128 stands for zero in the data rows.
One hidden rule gives every row of this table a label. Here are some rows, each with its label.
Array([117, 157, 133, 112, 126, 119, 132, 120]) Q
Array([194, 136, 160,  79, 177,  89, 102,  69]) X
Array([131, 137, 147, 121, 146, 102, 125, 121]) X
Array([105, 121, 105, 143, 108, 147, 140, 145]) Q
Array([117, 143, 136, 129, 126, 117, 153, 121]) Q
Array([123, 159, 147, 105, 155, 115, 119, 120]) N
Array([130, 144, 152, 117, 143, 107, 126, 110]) X
Array([130,  72, 112, 170, 113, 151, 121, 145]) I
Array([107, 146,  93, 159, 108, 145, 167, 127]) Q
Array([112, 122, 131, 129, 117, 137, 156, 131]) Q
Array([111, 126, 101, 156, 114, 149, 150, 142]) Q
Array([111, 111, 103, 165, 108, 151, 148, 124]) Q
Array([135, 124, 141, 130, 125, 113, 137, 113]) N
Array([135, 109, 129, 138, 101, 114, 119, 130]) I
Array([147, 100, 150, 138, 136, 108, 145, 105]) N
Array([111, 114, 123, 116, 134, 138, 120, 150]) N
Array([121, 132, 129, 117, 130, 124, 130, 131]) N
Array([108, 124, 124, 131, 136, 127, 168, 123]) Q
Array([124,  90, 125, 136, 123, 132, 138, 135]) N
Array([126,  93, 117, 140, 123, 131, 150, 134]) Q
Array([129, 128, 153, 116, 125,  98, 122, 111]) X
Array([143, 152, 147, 104, 163, 104, 102, 133]) X
Array([101, 133, 120, 123, 125, 137, 182, 122]) Q
Array([104, 126, 104, 144, 129, 136, 164, 129]) Q
Array([207, 113, 153,  99, 191,  86, 100,  74]) X
Array([124,  83, 119, 149, 134, 143, 115, 149]) N
Array([109, 175, 100, 156,  84, 164, 133, 123]) I
Array([125, 124, 133, 135, 133, 121, 133, 124]) Q
Array([126, 140, 125, 129, 127, 124, 120, 136]) I
Array([131, 100, 114, 158,  93, 159, 117, 139]) I
Array([104, 126, 102, 141, 127, 157, 119, 153]) Q
Array([174, 111, 138, 104, 158, 112,  95, 109]) X
Array([121, 149, 130, 119, 122, 131, 145, 126]) Q
Array([146,  53, 119, 150, 114, 179,  43, 169]) X
Array([139,  63, 119, 164, 111, 161, 102, 161]) I
Array([116, 121, 111, 138, 114, 143, 133, 136]) Q
Array([144, 147, 150, 118, 134, 112, 128, 122]) X
Array([113, 145, 127, 127, 128, 134, 128, 136]) Q
Array([176, 166, 166,  75, 171,  97, 116,  61]) X
Array([115, 133, 115, 126, 123, 150, 109, 151]) I
Array([168, 167, 167,  70, 161, 103, 133,  54]) N
Array([122, 142, 145, 124, 132, 117, 124, 120]) I
Array([122, 105, 126, 133, 110, 129, 147, 149]) Q
Array([122, 107, 114, 162,  89, 128, 165, 124]) Q
Array([121, 110, 111, 139,  92, 147, 128, 146]) I
Array([125, 114,  90, 167,  87, 143, 132, 153]) I
Array([136, 140, 146, 124, 132, 108, 122, 123]) X
Array([187, 169, 166,  65, 177,  96,  90,  81]) X
Array([154,  89, 149, 133, 162,  96,  93, 133]) X
Array([101, 146, 104, 148,  98, 153, 146, 135]) Q
Array([118, 115,  86, 165,  87, 148, 149, 158]) I
Array([139, 145, 152, 132, 103, 102, 154,  96]) I
Array([132, 122, 137, 121, 147, 117,  95, 145]) X
Array([141, 135, 145, 115, 158, 112, 112, 129]) X
Array([132, 143, 160, 102, 143, 103, 134, 105]) N
Array([ 86, 176,  94, 151,  75, 171, 171, 129]) Q
Array([129, 107, 135, 139, 129, 111, 114, 130]) I
Array([ 94, 138,  72, 175, 100, 128, 177, 123]) Q
Array([154, 114, 145, 141, 116, 110, 126, 129]) I
Array([117,  95, 121, 123, 140, 143, 114, 153]) N
Array([ 91, 185,  56, 166, 102, 111, 202, 112]) Q
Array([100, 148,  90, 151,  83, 177, 120, 147]) I
Array([159,  59, 135, 163, 118, 114,  99, 148]) I
Array([171, 153, 151,  86, 176,  99, 116,  81]) X
Array([155, 106, 146, 142, 133, 116, 132, 121]) X
Array([132, 153, 144, 113, 140, 114, 125, 109]) X
Array([122,  85, 134, 139,  93, 138, 170, 130]) Q
Array([159, 166, 168,  68, 176, 112, 147,  82]) N
Array([140, 114, 135, 126, 152, 115, 101, 155]) X
Array([142, 114, 151, 138, 127, 102, 135, 122]) X
Array([133, 141, 151, 102, 171, 101, 116, 117]) N
Array([125, 151, 136, 115, 132, 114, 140, 140]) Q
Array([136, 109, 128, 128, 149, 120, 105, 133]) X
Array([ 98, 144,  99, 160,  99, 145, 160, 131]) Q
Array([117, 101, 115, 124, 155, 139, 118, 152]) N
Array([130, 131, 129, 136, 129, 126, 117, 133]) I
Array([115, 103, 115, 142, 121, 147, 118, 140]) Q
Array([120, 176, 158, 100, 136, 110, 121, 116]) X
Array([129, 139, 136, 115, 139, 119,  68, 153]) X
Array([102, 134, 104, 149, 107, 153, 143, 142]) Q
Array([130, 146, 140, 117, 147, 111, 130, 136]) N
Array([110, 122,  87, 141, 128, 161,  88, 170]) I
Array([136,  90, 128, 124, 139, 140, 122, 134]) N
Array([173, 134, 163,  94, 136,  96, 155,  67]) N
Array([116, 126, 127, 122, 135, 131, 146, 150]) Q
Array([122, 107, 110, 136, 141, 145, 119, 135]) N
Array([113, 116, 119, 115, 138, 143, 120, 145]) N
Array([ 96, 143, 120, 112, 141, 137, 144, 137]) Q
Array([102, 143,  99, 139, 117, 151, 127, 155]) I
Array([129, 120, 134, 132, 134, 116,  95, 151]) I
Array([117, 112,  97, 176, 105, 141, 160, 127]) Q
Array([125, 144, 133, 115, 107, 130, 138, 138]) Q
Array([103, 144, 123, 109, 130, 140, 157, 137]) N
Array([139, 134, 142, 126, 147, 104, 120, 109]) X
Array([186, 144, 173,  93, 147,  92, 138,  72]) X
Array([112, 145, 111,  96, 154, 147,  95, 164]) N
Array([139, 103, 154, 141, 124,  96, 137, 114]) X
Array([173, 137, 168,  93, 143,  95, 130,  65]) X
Array([116, 155, 124, 129, 122, 124, 139, 125]) I
Array([131, 153, 158, 109, 121, 106, 126, 115]) X
Array([103, 135, 115, 109, 158, 139, 137, 140]) N
Array([102, 134, 105, 137, 117, 158, 113, 152]) I
Which label does each new row get?
Array([125,  84, 123, 157, 110, 141, 140, 141]) ~ Q
Array([125, 112, 112, 140,  93, 166, 100, 164]) ~ I
Array([ 96, 165,  91, 153,  70, 168, 172, 120]) ~ Q
Array([141, 124, 147, 125, 129,  96,  98, 132]) ~ I
Array([125,  85, 136, 136, 131, 144, 151, 135]) ~ N
Array([115, 100, 115, 149, 124, 165, 105, 158]) ~ Q
Array([107, 140,  93, 166,  58, 170, 155, 142]) ~ I
Array([181, 159, 163,  91, 159,  97, 122,  81]) ~ X
Array([116, 148, 145, 114, 137, 111, 141, 114]) ~ N
Array([142, 130, 157, 115, 154, 107, 131, 124]) ~ N
Array([124, 138, 155, 125, 105, 114, 137, 114]) ~ I
Array([124, 118, 118, 141, 110, 141, 141, 147]) ~ Q
Array([159,  92, 154, 144, 113,  90, 119, 116]) ~ X
Array([110, 102, 119, 133, 120, 137, 143, 147]) ~ Q
Array([139, 144, 160, 123, 128, 103, 127, 109]) ~ X
Array([199, 143, 165,  90, 162,  79,  99,  75]) ~ X
Array([132, 106, 130, 147, 139, 117, 130, 120]) ~ N
Array([116, 106, 106, 145, 125, 155, 101, 151]) ~ I
Array([130, 150, 150, 109, 149, 108, 127, 107]) ~ N
Array([ 97, 129, 108, 125, 162, 151, 101, 157]) ~ N
Array([106, 116, 119, 137, 134, 125, 167, 136]) ~ Q
Array([100, 151,  93, 158, 107, 171, 138, 132]) ~ I
Array([102, 134, 125, 114, 107, 142, 149, 137]) ~ Q
Array([137, 110, 140, 131, 125, 115, 140, 121]) ~ N
Array([105, 130, 100, 141, 126, 158, 111, 147]) ~ I
Array([106, 133,  98, 167,  87, 166, 124, 143]) ~ I
Array([118, 116, 105, 156, 106, 158, 136, 141]) ~ Q
Array([179, 155, 166,  74, 173,  94, 108,  74]) ~ X
Array([104, 131, 115, 111, 169, 147, 118, 143]) ~ N
Array([124, 108, 108, 141, 131, 143, 124, 145]) ~ Q
Array([125, 102, 114, 131, 122, 155,  81, 164]) ~ X
Array([142, 145, 148, 129, 124,  99, 134, 116]) ~ I
Array([138, 131, 147, 127, 129, 100, 120, 113]) ~ X
Array([110, 134, 125, 102, 144, 148, 115, 148]) ~ N
Array([121, 122, 105, 137, 126, 161, 111, 160]) ~ I
Array([139, 115, 149, 135, 121, 108, 144, 123]) ~ N
Array([132, 115, 145, 140, 111, 113, 162, 115]) ~ Q
Array([121, 118, 114, 132, 141, 154, 102, 156]) ~ X
Array([136,  88, 122, 125, 129, 143, 106, 152]) ~ N
Array([186, 148, 170,  85, 147,  93, 114,  71]) ~ X
Array([ 93, 174,  94, 153,  78, 166, 135, 130]) ~ I
Array([122, 104, 128, 116, 122, 141, 130, 153]) ~ N
Array([140, 138, 162, 118, 151,  93,  99, 114]) ~ X
Array([145, 154, 177,  84, 165,  86,  98, 110]) ~ X
Array([103, 115, 114, 146, 103, 135, 170, 127]) ~ Q
Array([104, 119,  97, 153, 105, 152, 143, 139]) ~ Q
Array([122, 136,  87, 136, 124, 155,  98, 163]) ~ I
A new table starts here. Its rows get labels from a new hidden rule, each label after its row.
Array([140, 144, 128, 133, 114, 151, 100, 122]) A
Array([105, 138, 159, 115, 130, 124, 113, 143]) E
Array([100, 127, 126, 134, 168, 149, 136, 145]) A
Array([112, 172, 148, 103, 134, 138, 100, 143]) M
Array([180,  84, 103, 128, 143,  81, 119,  94]) D
Array([126, 135, 113, 142, 114, 164, 123, 112]) A
Array([151, 168, 156,  97,  89, 123, 153, 107]) E
Array([146, 156, 103, 124, 150, 155, 108, 146]) A
Array([107, 120, 168, 105,  92,  92, 158, 171]) D
Array([153, 148, 114, 124, 143, 119, 127, 151]) M
Array([148, 132, 117, 120, 122, 151, 108, 117]) A
Array([115, 128, 133, 137, 166, 141, 128, 133]) M
Array([146, 144, 119, 134, 103, 144, 101, 118]) M
Array([162, 130, 116, 116, 109, 134, 115, 126]) A
Array([120, 109, 139, 128, 179, 106, 156, 129]) M
Array([171,  70, 110, 145, 156,  94, 120,  97]) E
Array([123, 133, 126, 124, 133, 157, 121, 125]) A
Array([176,  88, 121, 155, 148, 118, 159, 125]) M
Array([104, 105, 172,  97,  93,  75, 173, 161]) D
Array([181,  89, 101, 150, 151, 101, 114, 100]) M
Array([112, 128, 113, 153, 126, 131, 172, 121]) E
Array([109, 141, 113, 146, 122, 147, 144, 125]) M
Array([131, 136, 118, 122, 131, 160,  98, 132]) A
Array([103, 118, 124, 124, 132, 149, 125, 120]) M
Array([111, 122, 111, 149, 136, 114, 167, 134]) E
Array([184,  86, 103, 138, 142, 100, 119, 104]) M
Array([135, 137, 122, 145, 129, 148, 118, 119]) A
Array([112, 130, 119, 158, 134, 131, 140, 118]) E
Array([106,  99, 178,  95, 115,  83, 169, 148]) D
Array([123, 163, 139, 106, 120, 136, 116, 146]) M
Array([120, 101, 149, 113, 151, 108, 155, 156]) D
Array([169,  89, 107, 147, 155, 103, 109, 101]) M
Array([118, 161, 167, 113,  97, 112, 107, 116]) E
Array([180, 113, 150, 123,  77, 110, 141, 127]) D
Array([173, 116,  91, 143, 146,  83, 103,  88]) E
Array([106, 145, 157, 104, 135, 136, 107, 143]) E
Array([103, 124, 172,  95, 110,  91, 152, 164]) D
Array([118, 114, 109, 140, 145, 112, 152, 111]) E
Array([113, 131, 109, 157, 121, 122, 170, 130]) D
Array([112, 132, 118, 157, 148, 135, 158, 123]) M
Array([100, 146, 162, 107, 124, 127, 107, 145]) E
Array([145, 111, 112, 123, 102, 129, 141, 153]) E
Array([143, 139, 121, 109, 124, 155, 112, 130]) A
Array([ 93, 124, 141, 137, 110, 153,  78, 131]) E
Array([107, 138, 129, 137, 113, 120, 153, 131]) D
Array([184,  85, 102, 130, 144,  87, 117, 116]) E
Array([115, 112, 104, 168, 126, 133, 159, 122]) E
Array([113, 120,  98, 192, 144, 136, 158, 122]) M
Array([122, 136, 114, 150, 128, 127, 165, 121]) E
Array([107, 140, 171, 124, 145, 121, 108, 141]) E
Array([115, 125, 120, 131, 157, 142, 162, 125]) M
Array([ 99,  66, 176,  97, 101,  66, 173, 154]) D
Array([103, 127, 169, 101, 113,  89, 148, 157]) D
Array([150, 134, 123, 128, 120, 136, 122, 129]) A
Array([130, 154, 140, 108, 130, 121, 112, 148]) M
Array([156, 131, 113, 120, 113, 134, 112, 124]) A
Array([112, 140, 110, 148, 120, 150, 135, 115]) A
Array([112, 137, 109, 154, 130, 144, 135, 118]) M
Array([107, 130, 181, 102, 117,  90, 147, 150]) D
Array([134, 141, 119, 111, 124, 146, 114, 131]) A
Array([122, 140, 126, 165, 127, 138, 136, 136]) M
Array([136, 125, 102, 116, 196,  81,  88, 161]) M
Array([ 94,  94, 115, 179, 121, 153, 188, 115]) E
Array([155, 143, 115, 131, 137, 145, 124, 120]) A
Array([124, 139, 115, 128, 124, 156, 117, 124]) A
Array([177,  76,  85, 169, 129,  94, 106, 100]) E
Array([110, 113, 122, 164, 101, 122, 168, 113]) D
Array([108, 122, 108, 188, 150, 121, 178, 120]) M
Array([179,  83, 103, 137, 149,  82, 118,  91]) E
Array([163, 150, 123,  96,  91, 115,  88, 115]) E
Array([116, 167, 148, 110, 140, 139, 111, 137]) A
Array([156, 132, 127, 124, 123, 127, 129, 137]) M
Array([118, 158, 151, 116, 136, 135, 109, 141]) M
Array([110, 135, 112, 154, 124, 128, 150, 129]) E
Array([155, 157, 115, 114, 101, 134, 128, 135]) A
Array([123, 137, 110, 120, 118, 169, 105, 116]) A
Array([162, 131, 129, 127, 121, 128, 120, 126]) M
Array([118, 117, 116, 158, 126, 117, 167, 108]) D
Array([115, 135, 105, 159, 135, 134, 136, 112]) M
Array([106, 119, 173, 110, 115,  93, 150, 148]) D
Array([149, 135, 111, 125, 127, 146, 124, 121]) A
Array([105, 129, 112, 135, 106, 156, 129, 129]) M
Array([168,  98, 101, 144, 149,  97,  99,  93]) E
Array([145, 142, 117, 128, 110, 126, 105, 138]) M
Array([161, 129, 111, 134, 116, 126, 137, 107]) M
Array([110, 159, 149, 110, 132, 132, 106, 139]) M
Array([108, 126, 110, 102, 102, 186,  98, 117]) A
Array([151, 100, 121, 122, 187, 114, 168, 128]) M
Array([115, 119, 114, 156, 124, 114, 175, 120]) D
Array([111, 161, 150, 115, 128, 135, 108, 141]) M
Array([110, 128, 111, 157, 129, 144, 142, 119]) M
Array([163,  67, 111, 142, 180,  94, 150, 105]) M
Array([113, 167, 145, 102, 125, 136, 102, 152]) M
Array([159, 126, 120, 117, 115, 123, 120, 133]) M
Array([101, 123, 116, 166, 154, 134, 145, 112]) M
Array([181,  88,  99, 129, 142,  92, 116,  99]) E
Array([116, 162, 162,  98, 125, 128,  93, 151]) E
Array([109, 125, 168, 111, 106,  89, 163, 149]) D
Array([113, 113, 130, 104, 143, 120, 165, 146]) E
Array([125, 150, 111, 147, 142, 126, 174, 117]) M
Array([161, 127, 127, 123, 124, 124, 130, 126]) M
Array([112, 117, 131, 157, 111, 136, 162, 119]) D
Array([136, 129, 132, 116, 114, 148,  96, 112]) M
Array([151, 136, 117, 115, 123, 145, 104, 127]) A
Array([105, 131, 101, 175, 116, 143, 127, 113]) E
Array([175,  90,  99, 139, 149,  92, 119, 104]) E
Array([119, 133, 113, 151, 136, 131, 142, 121]) M
Array([110, 130, 108, 150, 129, 140, 146, 124]) M
Array([109, 130, 117, 153, 137, 138, 149, 119]) M
Array([109, 130, 115, 161, 138, 152, 127, 111]) A
Array([120, 135, 118, 128, 131, 159, 109, 117]) A
Array([111, 158, 159, 142,  52, 140, 126, 161]) E
Array([188,  93, 101, 124, 147,  86, 115,  92]) E
Array([141, 118, 109, 125, 121, 149, 112, 133]) A
Array([149, 128, 117, 111, 117, 144, 120, 126]) A
Array([139, 130, 105, 138, 190, 128, 132, 116]) M
Array([171,  61, 100, 130, 164,  88, 136,  85]) E
Array([106, 121, 118, 141, 140, 139, 166, 127]) M
Array([101, 115, 172, 123, 127, 129,  95, 133]) E
Array([118, 136, 163, 142, 150, 136, 114, 135]) A
Array([121, 144, 111, 142, 126, 114, 162,  76]) D
Array([151, 139, 125, 116,  88, 127, 106, 115]) E
Array([132, 105, 119, 133, 157, 138, 144, 123]) M
Here are more rows. What is the label of each one?
Array([111, 124, 115, 114, 128, 176, 100, 139]) A
Array([167,  50, 145, 154, 156, 104, 123,  76]) D
Array([110, 160, 146, 112, 123, 140, 109, 143]) M
Array([129, 172, 138,  96,  89, 145,  86, 148]) E
Array([116, 126, 110, 159, 139, 127, 155, 126]) M
Array([106, 145, 166, 106, 108, 101, 130, 160]) E
Array([108, 158, 162, 103, 121, 127, 106, 150]) E
Array([102, 107, 169,  98, 113,  90, 169, 152]) D
Array([107, 117, 173, 110, 122,  90, 158, 153]) D
Array([106, 125, 176, 106, 116,  92, 148, 158]) D
Array([129, 137, 114, 122, 121, 161, 113, 125]) A
Array([109, 134, 113, 149, 130, 147, 141, 115]) M
Array([109, 127, 173,  99, 108,  92, 147, 162]) D
Array([104, 185, 143, 108, 112, 151,  80, 154]) M
Array([123, 177, 156, 108, 129, 131, 102, 131]) M
Array([ 89,  79, 173, 100,  71,  90, 169, 149]) E
Array([137, 146, 119, 116, 121, 153, 113, 124]) A
Array([ 97, 166,  98, 148, 137, 116, 143,  86]) E
Array([109, 120, 179,  97, 114,  88, 149, 155]) D
Array([123, 163, 132, 109, 127, 130, 108, 142]) M
Array([114, 139, 182, 110, 108,  82, 145, 159]) D
Array([ 83, 105, 179, 104,  76,  97, 172, 148]) E
Array([148, 137, 116, 121, 119, 145, 104, 132]) A
Array([112, 150, 143, 120, 123, 128, 115, 132]) E
Array([100, 128, 178, 109, 117, 140, 110, 159]) E
Array([123, 132, 118, 126, 137, 155, 121, 119]) A
Array([182,  81, 107, 135, 146,  86, 126, 100]) E
Array([ 98, 138, 168, 107, 131, 126,  80, 171]) E
A new table starts here. Its rows get labels from a new hidden rule, each label after its row.
Array([146, 144, 175, 148, 110, 115,  98,  96]) y
Array([148, 153, 162, 140, 110, 128,  80, 110]) y
Array([116, 116,  95, 104, 159, 131, 164, 132]) g
Array([105, 152, 131, 145,  99, 157, 103, 142]) q
Array([148, 150, 169, 132,  93, 139, 101,  99]) y
Array([106, 149, 138, 176, 134, 124, 117,  89]) q
Array([155, 141, 168, 136, 103, 130,  95, 100]) y
Array([146, 151, 160, 145, 118, 124,  78, 107]) y
Array([117, 130, 136, 112, 123, 133, 101, 175]) y
Array([114, 105, 117, 147, 145,  99, 143, 149]) n
Array([132, 109, 111, 129, 137, 110, 121, 168]) p
Array([143, 110, 165, 130,  98, 162, 121,  99]) y
Array([124, 158, 146, 136,  97, 159,  87, 128]) y
Array([120, 100, 107, 101, 163, 153, 151, 123]) g
Array([142, 100, 109, 120, 153, 102, 159, 128]) g
Array([146,  97, 164, 126, 103, 159, 122, 109]) y
Array([150, 129, 153, 135,  97, 162, 112,  92]) y
Array([145, 175, 128, 146, 114, 140,  93,  89]) q
Array([114, 101, 114, 105, 164, 125, 151, 144]) n
Array([129,  91, 147, 112, 175, 111, 134, 119]) p
Array([103, 118, 127,  98, 166, 125, 166, 119]) n
Array([101, 139, 122, 126, 128, 126, 114, 173]) p
Array([145, 117,  82, 106, 137, 148, 137, 142]) g
Array([127, 117, 129, 144, 123,  89, 132, 160]) p
Array([133, 152, 142, 128, 104, 144,  81, 147]) y
Array([122, 101, 114,  96, 164, 126, 156, 135]) n
Array([114, 147,  97, 129, 139, 111, 118, 167]) n
Array([116, 119, 141, 157, 158,  93, 145,  96]) q
Array([110, 139, 111, 162, 126, 105, 119, 153]) q
Array([ 99, 130, 109, 141, 138, 126, 119, 164]) p
Array([148, 134, 157, 132,  98, 156, 125,  79]) q
Array([153, 104, 161, 111, 102, 157, 133, 103]) y
Array([135, 140, 143, 138,  98, 164,  88, 125]) y
Array([161, 117, 141, 125, 108, 162, 101, 108]) y
Array([135, 123, 112,  96, 141, 105, 143, 164]) n
Array([112, 126, 134, 161, 124,  94, 122, 152]) p
Array([109, 125, 147, 151, 149,  94, 157,  93]) q
Array([105, 111, 119, 111, 168, 132, 165, 111]) n
Array([115, 106, 101, 114, 155, 124, 148, 154]) g
Array([117, 150, 140, 174, 124, 115, 129,  81]) q
Array([108, 153, 126, 142,  89, 139, 123, 152]) q
Array([127, 111, 139,  92, 110, 173, 155, 119]) q
Array([123, 106,  89, 114, 138, 158, 147, 142]) g
Array([145,  96,  96, 142, 146, 140, 145, 103]) g
Array([150, 132, 175, 132,  89, 113, 122, 117]) y
Array([130,  91, 111, 107, 168, 140, 145, 122]) n
Array([149, 137, 145, 129,  94, 160, 133,  82]) q
Array([119, 183, 107, 145, 132, 138,  85, 123]) q
Array([ 99, 160, 139, 155, 104, 132, 104, 144]) q
Array([126,  99, 104,  97, 154, 142, 153, 141]) g
Array([126, 107, 113,  86, 158, 148, 134, 147]) p
Array([124, 158, 160, 130,  91, 143,  92, 138]) q
Array([148, 135,  92, 101, 128, 154, 110, 149]) n
Array([123,  96, 106, 106, 164, 139, 153, 128]) g
Array([125,  98, 106, 100, 156, 137, 156, 138]) g
Array([150,  99, 108, 114, 157, 111, 154, 118]) g
Array([148, 143, 161, 139,  96, 148,  97,  99]) y
Array([134, 111, 100,  89, 137, 157, 143, 145]) g
Array([130, 121,  89,  95, 151, 143, 139, 150]) g
Array([119, 154, 155, 170, 113,  99, 126,  97]) q
Array([133, 103,  96, 118, 160, 115, 151, 138]) g
Array([104, 105, 114, 130, 151, 114, 157, 147]) n
Array([124, 110, 101,  95, 148, 135, 154, 151]) g
Array([ 99, 124, 127, 145, 134,  96, 152, 150]) q
Array([165, 143, 163, 107, 100, 132, 104, 111]) y
Array([131, 107, 116, 108, 165, 103, 163, 123]) g
Array([ 94, 158, 141, 113, 162, 106, 160,  97]) q
Array([149, 140, 143, 132,  96, 165, 117,  87]) q
Array([ 98, 145, 130, 139, 149,  89, 164, 115]) q
Array([156, 133, 164, 127,  97, 148, 103, 100]) y
Array([148, 172, 153, 128, 118, 107,  81, 123]) q
Array([145, 117, 111, 138, 149,  82, 145, 128]) n
Array([122, 107, 118, 140, 129, 137, 103, 164]) p
Array([142, 104, 101, 111, 134, 142, 123, 159]) n
Array([133, 102, 101, 103, 145, 136, 136, 158]) n
Array([125, 111, 113, 105, 170, 114, 164, 115]) g
Array([143, 112, 128, 128, 103, 179, 115, 116]) p
Array([ 92, 133, 120, 135, 148, 101, 163, 134]) n
Array([127, 153, 157, 149, 109, 146,  79, 116]) y
Array([ 85, 158, 138, 135, 144,  98, 130, 145]) q
Array([153, 145,  89, 140, 129,  93, 143, 123]) g
Array([140, 142, 118, 110,  87, 170, 132, 129]) q
Array([110, 145, 147, 172, 126, 119, 132,  80]) q
Array([143, 103, 108, 129, 148,  95, 143, 144]) n
Array([ 85, 130, 126, 128, 142, 115, 155, 147]) q
Array([117, 143, 148, 175, 121, 126, 118,  83]) q
Array([ 94, 134, 146, 151, 137, 100, 163, 106]) q
Array([125, 138, 117, 148,  99, 177, 122, 103]) q
Array([127,  87, 104, 123, 162, 149, 135, 127]) n
Array([135, 188,  99, 129, 108, 153, 104, 115]) q
Array([156, 151, 165, 126,  98,  93, 121, 119]) q
Array([151, 124, 150, 124,  97, 165, 128,  88]) p
Array([146, 103, 101, 127, 119, 171, 122, 127]) n
Array([123, 165,  94, 106, 112, 149, 120, 158]) n
Array([161, 121, 153, 114,  89, 147, 126, 113]) y
Array([148, 124,  90,  96, 136, 137, 131, 153]) g
Array([145, 138, 167, 131,  87, 147, 105, 112]) y
Array([110, 103, 117, 122, 159, 108, 158, 141]) n
Array([137, 158, 159, 160, 100, 104, 108, 106]) q
Array([138, 106, 132, 126, 136,  90, 130, 160]) p
Array([130, 176, 136, 140, 113, 140,  76, 121]) q
Array([134, 156, 145, 161, 100, 141, 108,  87]) q
Array([139, 133, 143, 150, 101, 142,  86, 134]) y
Here are more rows. What is the label of each one?
Array([122, 121, 118,  88, 177, 133, 152, 110]) -> n
Array([125,  97, 111,  94, 158, 148, 143, 141]) -> n
Array([108, 111, 127, 144, 133,  97, 146, 155]) -> p
Array([117, 180, 129, 160, 119, 139,  94,  98]) -> q
Array([133, 131,  75, 146, 138, 125, 125, 143]) -> g
Array([117, 104, 105,  97, 158, 146, 153, 138]) -> g
Array([134, 139, 159, 163, 111, 125,  87, 112]) -> y
Array([ 97, 149, 123, 139, 143,  86, 148, 142]) -> q
Array([117, 103, 113, 108, 134, 149, 132, 165]) -> p
Array([153, 129, 167, 144, 106, 125,  93, 109]) -> y
Array([151,  95, 110, 102, 150, 122, 155, 125]) -> g
Array([138, 122, 173, 156, 114,  96, 130,  97]) -> y
Array([126, 104, 156, 145, 145, 104, 157,  85]) -> p
Array([120, 161, 115, 131,  98, 117, 122, 164]) -> q
Array([136, 100,  93, 106, 146, 147, 145, 141]) -> g
Array([119,  93, 124, 141, 153, 101, 152, 135]) -> p
Array([105, 128, 137, 128, 129, 119, 109, 173]) -> p
Array([160, 141, 169, 119,  95, 110, 112, 122]) -> y
Array([118, 166,  96, 137, 124, 112, 115, 160]) -> n
Array([100, 141, 120, 131, 133, 108, 125, 170]) -> q
Array([ 85, 157, 124, 128, 123, 115, 162, 139]) -> n
Array([170, 143, 143, 100, 107, 111, 114, 133]) -> q
Array([128, 168, 128, 137, 103, 149,  84, 135]) -> q
Array([142, 145, 168, 141, 104, 137,  84, 112]) -> y
Array([133,  98, 100, 123, 146, 121, 167, 127]) -> g
Array([151, 106, 164, 137, 105, 151, 108, 104]) -> y
Array([114, 111, 116,  98, 169, 133, 164, 116]) -> g
Array([116, 138, 158, 164, 103,  98, 123, 132]) -> q
Array([109, 131, 127, 109, 173, 107, 165, 103]) -> n
Array([148, 137, 158, 126,  85, 104, 131, 137]) -> q
Array([140, 120, 171, 126,  97, 163, 111, 102]) -> y
Array([115, 123, 109, 120, 109, 129, 155, 164]) -> g
Array([ 85, 139, 120, 131, 144, 111, 159, 140]) -> n
Array([114, 136, 138, 140, 123, 110, 100, 168]) -> y
Array([150, 124, 159, 134,  95, 154, 101, 108]) -> y
Array([157, 136, 161, 128, 107, 146, 112,  80]) -> y
Array([ 79, 151, 128, 134, 153, 115, 131, 141]) -> q
Array([109, 103, 147, 140, 132,  95, 150, 147]) -> p
Array([113, 121, 110, 101, 145, 115, 171, 145]) -> g
Array([112, 118, 108, 134, 147, 121, 115, 166]) -> p
Array([147,  98, 103, 108, 147, 117, 156, 136]) -> g
Array([143, 135, 159, 145,  95, 153, 107,  92]) -> y
Array([142, 106, 117, 120, 155,  90, 157, 126]) -> n
Array([114, 112,  93, 144, 142, 124, 133, 155]) -> g
Array([133, 119, 127, 108, 101, 173, 118, 147]) -> p
Array([116, 101, 107, 104, 160, 134, 156, 139]) -> g
Array([134, 160, 136, 138, 104, 145,  79, 135]) -> y
Array([ 97, 121, 126, 144, 140, 100, 146, 152]) -> q
Array([108, 141, 149, 159, 150,  82, 120, 121]) -> q
Array([148, 120,  82, 104, 137, 137, 140, 144]) -> g
Array([103, 119, 126, 141, 146,  97, 134, 158]) -> p
Array([118, 172, 142, 164, 121,  89, 128,  99]) -> q
Array([139, 188, 132, 140, 104, 129,  90, 112]) -> q
Array([109, 124, 135, 155, 121,  93, 137, 153]) -> q
